The rows of R fall into several groups, and each row is roughly a mix of its group's hidden directions.
R, 145 rows:
[[ 17  24   6  10 -24   4 -11  32   0 -34   5]
 [-19  10 -15 -26   4 -26  -2  20  10 -24  28]
 [ 17   4  35   6 -18 -18 -18   4  17 -18  27]
 [ 14  25 -17 -15  12 -12 -15   3  -1 -46  -4]
 [ 32   6  49  -8 -13 -11  -9   5  -1   0   7]
 [  2  -8 -26  22 -19 -29  -5   4 -20 -26 -22]
 [ -4 -16 -52   9  14  23   6   2  11  -3   6]
 [ 10  27 -16 -14   4  13   9  18 -24  27  28]
 [  5  22  17  22 -18 -31  -7  17  12 -29   4]
 [  7 -13  25  29 -24  28   0  -5   1  23 -19]
 [-10  28 -17  -7  -7   0 -35  15  18 -27  -9]
 [  7  44  -3  -9  -1  17 -14  22   8  18  21]
 [ 14  11 -25   9  13  40 -17 -23   1   3 -17]
 [-15 -25  35   9  13   9   0 -22  14 -22 -20]
 [  3  24  -1  29  -7  -7  -7  22  19 -35 -17]
 [-12  -1  -1  -9 -29 -31  38  14  -3  -1  17]
 [ 35  10 -19  16  -1   4 -37   7 -17 -15  -7]
 [ 15   0  25   3 -20  25 -28   3  15  32  -5]
 [ 14  -5   2  10  44  -1 -11  34  13  -2  14]
 [ 11 -16  27  26  -9  28  17  -8 -14  20 -18]
 [-18 -28  24  16   8  -2   5 -22  16 -23 -25]
 [-20   7  -7   1 -47 -11  -8 -21   3 -19  16]
 [  2 -26  -9 -27   7  17  12 -12 -29  31   2]
 [-10 -26  16   9   1  -9   2 -19  28 -26 -30]
 [-14 -19 -12  17   8 -26  16 -17  -8 -31 -26]
 [ 26  27 -24  -3   4 -13 -31  12  -5 -25  -1]
 [-10 -25  23  23  -7  33  11 -18  -1  18 -16]
 [-11 -13  -5  24   6 -14  14 -13 -22 -30 -32]
 [-20 -27   7   2   1   8  10 -33  18  34  -1]
 [ -3  17  -7  28  -3  -6  -3  23  32 -31 -15]
 [ -5  20 -24 -24  13 -25 -11  16   2 -29  18]
 [-16 -19  17  17   6 -11  -4 -24  22 -22 -32]
 [  5 -10 -18  14  47  12   1  27  14   5   5]
 [ 10  -5  -6   7  45  13  -2  30  20  13  11]
 [  7   7 -23   5  22  33 -17 -16  10   6 -31]
 [ 12 -13  -7  13  50   9   5  24   2  11 -13]
 [-23   3  19  -3 -33 -25  20   9  -9  -4  26]
 [  7   9 -16  13  24  32 -34 -16   2  19 -10]
 [-15   3  20   1  -5 -20  11  21  18 -37 -24]
 [ 15  19 -28 -15  -8  -2   4  23 -24  16  30]
 [  7  -8  -1  11  45  -5 -21  33   8   5   9]
 [-16   1  -2  -1  25  42 -18 -12   5  -6 -27]
 [ -4 -18  25  23 -15  27   8 -10  -1  28 -23]
 [  4  16  -3   8  -5  19 -28  13  -4 -43 -17]
 [ 20 -10  -7  13  42  14   6  33  -1   6 -11]
 [ -4   7   2   8  47  24 -26  15   6  -1  -7]
 [  4  -8 -23  13  -4  41   3 -12  20 -27 -15]
 [-23  -8  29  -7 -19 -30   8  12 -12   6  29]
 [  3  16  16 -14   0  17 -21   5  30  32  23]
 [-10 -16  28   6  13   4   1 -26  26 -18 -30]
 [ -1 -29  21  23 -10  26   6 -23   0  25 -14]
 [-17   9  34 -12 -22 -34  14   2  -6 -16  11]
 [ 12   6 -30  15  20  36 -20 -13   7  16  -4]
 [-12  13   1  13 -26 -26   5   7   0  16  43]
 [-24   3 -34  -6  19  19  22   6 -15  14 -22]
 [ 17  16 -13 -19  -2  18  18  23 -27  16  27]
 [ -8 -18  19   6   6 -10  -5 -24  28 -27 -30]
 [-14 -34  25  17 -12  26   2 -13  -4  16 -19]
 [  0 -29  24  18 -18  15  -1 -17   1  28 -23]
 [  0  17  23  -7   6  21 -18  -7  27  38   7]
 [-12 -24  24   9   9  -9 -10 -28  15 -23 -27]
 [-18  -2 -47  -3  24  17   2  19 -11   6  -5]
 [ 30  -8  34   3 -21  -5  -5 -21  25  -4  17]
 [ -5 -12 -19 -10  -9  38   7 -17 -32  19   6]
 [-19   5  -2  -6 -41  -9   8 -40  -1 -11  -1]
 [ 15 -11 -13  17  40  18   5  27  18   9   3]
 [  4  24 -29   5 -13  -9 -12  24 -25  19  24]
 [ 15  18 -22   6  -8   3 -47   7   7 -20 -11]
 [-20  -6  23  -9 -22 -31  14  16 -20   8  23]
 [  4  14  55  -4  -3 -19 -10   0   4  15  -2]
 [ 13  -5  -4   9  45  12  -3  35   6  14   0]
 [-14 -26  19  17  -3 -11 -12 -17  21 -29 -25]
 [ -1  -4  -4   0  20  -5  32 -16 -14 -33 -29]
 [  2  -4  10 -11 -25 -40  27  16 -12   2  16]
 [-15  40  -4   9  -1  14 -11  29  11   4  27]
 [-18 -12  15  10  13 -11   2 -21  21 -35 -27]
 [ 15   4 -10 -13 -21   2  -6  15  35  36  14]
 [  9 -17   0 -15  16  14 -15 -12 -33  37   9]
 [-20   0 -40   8  23  21   0  25   5  15   3]
 [-13 -12  23   9   7  -3  -8 -21  34 -22 -27]
 [  5   5 -21  10  22  28 -21 -17  23   4 -29]
 [-20  -7  29  -5 -33 -23   9  12 -27  -5   6]
 [  7 -18 -20 -14  -1  23   6 -18 -29  34   8]
 [ 18 -25 -16 -13  -7   9  13 -10 -26  29  26]
 [  5 -22  16  30  -6  33   2 -17  -8  23 -16]
 [ -1   4   7 -22 -41  -1  10 -35 -16   2 -12]
 [ -4 -16 -11 -28   1  14  21  -8 -35  29   3]
 [ 36  25   2   4  -4  -6  -5  25 -21 -28  -7]
 [  9  30 -19 -14   9 -18   0  20   0 -30  26]
 [-23  -5 -44   2  23  16  15   3  -9   6 -17]
 [  4 -22  -6 -18  14  19  -2 -17 -23  35  21]
 [ -3  27 -22 -17   7 -23   1  24   6 -16  32]
 [ -2  -2  -4  29  36   7  -3  38  12  10  -3]
 [ 24   0 -18 -10  30  28  -7 -26  11   1 -19]
 [-27 -18   5 -10  -7 -10  15 -16  25  35  15]
 [ 10 -22 -21 -15   4  22   7 -16 -25  34  10]
 [ -9 -17  -4  -3  26   1  45 -19 -18   9  -6]
 [ 11  -4 -13   1  42  21 -24  -7  15  14 -20]
 [  4 -13 -27   9  44   9 -10  28  -1   9  -3]
 [ 12 -32 -21 -18   3  25  16 -10 -19  23  12]
 [ 22   7 -17 -16 -19  -1 -17  19 -17  27  29]
 [ 12   0  16   1 -26  37  -1  34   1  10  17]
 [ -1   4  19 -11 -44 -10   2 -34 -11   0 -10]
 [-11  14  18   8 -12 -19   5   7  28 -40 -16]
 [ 15  -4  -1  15  44  12   7  35   9   7  -4]
 [ -6 -30  -1 -30  12  24  11 -17 -22  22   4]
 [-21   7 -26  -3  34  10   1  33 -13  11  -7]
 [  5 -21  -8   2 -21 -28  22  24  -8  15  29]
 [-10   7  18 -17 -23 -31  27  16 -25  -8  -1]
 [-13 -20  22   6  20  -1  11 -32  17 -10 -30]
 [  5  29 -27 -17  13 -18  -8  13   4 -29  22]
 [  2  21 -19 -26  11 -30  -3  17   0 -29  17]
 [  8 -25  30  23 -13  24  13 -13 -11  16 -20]
 [-13 -10  23  11   9   3   5 -18  32 -22 -33]
 [  8 -21 -21 -17  -2  10  13 -15 -20  38  17]
 [ 13  21 -23  -8 -14   1  -8  27 -22  18  30]
 [ 14  -6  16  15  45  -4  -9  30   4  13  -7]
 [ 10  32 -22   1  -6   9   3  22 -29  25  16]
 [-11 -22  22   7   4  -9  -9 -21  30 -26 -24]
 [  7  22   7 -10 -13   9 -30  14  33  21  18]
 [  1  24 -21 -21   3 -29  -6  22   6 -21  24]
 [ -5  17   9  25 -17  -3  -9   3  27 -41 -11]
 [-12 -23 -13  22  -9 -22   8   3 -16 -39 -13]
 [-31   5 -25 -18  27  10  20 -12  -7  19 -17]
 [ -4  -8   6  -8 -24 -40  29  22  -6   5  16]
 [ 17  -9  -2   2  49   8  -7  28   3  16  -1]
 [ 10  31  -4  11  -7  19 -23  21  -2 -32 -19]
 [ -9  16 -18 -29  13 -34   2  22  -2 -10  21]
 [  3  17 -25 -23   2 -33 -17  16   8 -16  23]
 [-21  -2 -41   7  -4  17   8   9 -24   9 -26]
 [ -3   2  -1  -6 -46   5  18 -36  -4  -6  -9]
 [ -3   2  -9   6  45  12   3  38   3  13  -2]
 [ -2 -13  16  10   4  -2   6 -19  20 -30 -41]
 [-16  -7 -47   5  20  13   2  16 -19   2 -15]
 [  2  32 -24  -3  -2   0 -38  18  10 -20  -7]
 [ -6  20  11  18  -5 -24  -5  20  28 -31 -19]
 [-10  22 -19 -28  10 -28  -8  21   5 -24  15]
 [ -3 -18  29  22  -9  31  14 -11  -7  16 -25]
 [  2  22   2  15  -2 -25   7  20  32 -31 -11]
 [-11   2 -40  -8   4  23  24   9 -23   2 -21]
 [  9  -9   6  15  43  12   1  15  21  28  -4]
 [-31  10 -38  -9  15  13  23   7 -15  -2 -13]
 [-26 -27   5  -6   2  -7  11 -14   7  45   3]
 [-20 -19  -4   9  14  20  16 -34  15  25  15]
 [ -1 -21  10   3 -19  -8  23 -15  21  13  40]]

Here is one row of each group, with its name. Which group are the others in?
[ 19  20 -32 -16  -6  -9  -1  14 -22  25  21] | (69)
[17 -6  4 11 44  9 -5 34 10 13  2] | (35)
[-17 -10  -5   3  16  11  11 -30   9  44  -8] | (29)
[-16 -11  27 -17 -23 -30  17  12 -24   2  12] | (50)

[ -3 -10  -5 -12  31  20 -11  -7 -14  37  24] | (50)
[-23 -20  28  -5  -5   7  41 -14  11  -2  10] | (29)
[  4 -33 -11  14 -18 -20   5   1 -24 -31 -15] | (69)
[  3  34   2 -22   3   9 -14  16  35  -2  22] | (69)
[ 18   3  47   6 -11 -21 -16  -2  16  -6  16] | (35)
[  3 -15 -12 -27   6   4   8 -18 -26  42  -3] | (50)
[  7 -28  26  22 -14  24   3 -23  -3  12 -23] | (29)
[-17 -32  -2  26   3 -17   2 -17 -36   2  -6] | (69)
[-30 -15  24  -6 -21   0  28   7  19  -1  24] | (29)
[ -5   0   1  15 -46 -10  -1 -23  10 -27  13] | (35)
[ 13 -12 -17 -15   2  15   0 -20 -30  39   7] | (50)
